Each named move below is a turn or a mirror, shown by a few rows before and after it. Which moves, in which order, take the first row of each later pair to the second? The first pair is answered.
Bas (before => after):
[  9  13 -13 -11  -9   8   2  16  23] => [ -9  17 -16 -15 -13  14 -18  -3   2]
[  5 -22 -15 -32 -16  -8 -32  -1 -36] => [ 33 -26 -10 -26  -1  -9   2  45   6]
[  4 -32 -20 -20  13  -9  -5  11 -11] => [  5 -33 -23 -18  13 -12  -4   7 -13]
vaman (before => after):
[-16 -26 -12   1 -22  -8  10   1 -15] => [-18 -23   2  21 -22  -6   1   2 -12]
[ -5  18   8  22 -13   9 -22  15  15] => [ 0 34  3 10 -2 18 -7 -2 19]
[ 14  33 -17  22 -20 -11  17  34  43] => [ 18  32 -27   4 -21 -11  22  36  41]
lubo (before => after):
[ -4  12 -41 -12 -36  -9  19  13  10] => [-13  22 -35   3 -38  -7  27   8  13]
[ 24   6  20  11  23  10  -5   0 -10] => [ 16   4  18  18  22  11  -8  -4 -15]
[ -7  15 -24   6  -7   6   1 -36 -32] => [  3   6 -35 -18  -6   2 -13 -23 -38]
Now pairs of rows:
Between the rows of a pair lie 2 to 3 moves.
[-12 -10   9  -1   1   5 -12 -19 -19] => [-17  -8  18  24  -2   1   0 -18  -4]
Bas lubo Bas
[-22  16 -38 -17 -17  -3   6 -35 -16] => [  8  13 -36 -26  -7 -11  33  14  19]
lubo Bas
[15 20 -3 -4  1  3 34 11 25] => [ 21   9  -8 -24   0  -3  23  23  20]
Bas lubo Bas
[-12 -11   2 -29   3   3 -24 -25 -41] => [-17  -4  20   5   6   8 -40 -20 -33]
vaman vaman
[-31  -9 -11  -4  -4   6  33 -45 -33] => [-37 -14  17  35  -9   0  10 -31 -31]
vaman vaman vaman
[  8  22   0 -12  -3  12  50 -16  39] => [ 18   3  -7 -15  -7   1  40  18  41]
Bas lubo Bas
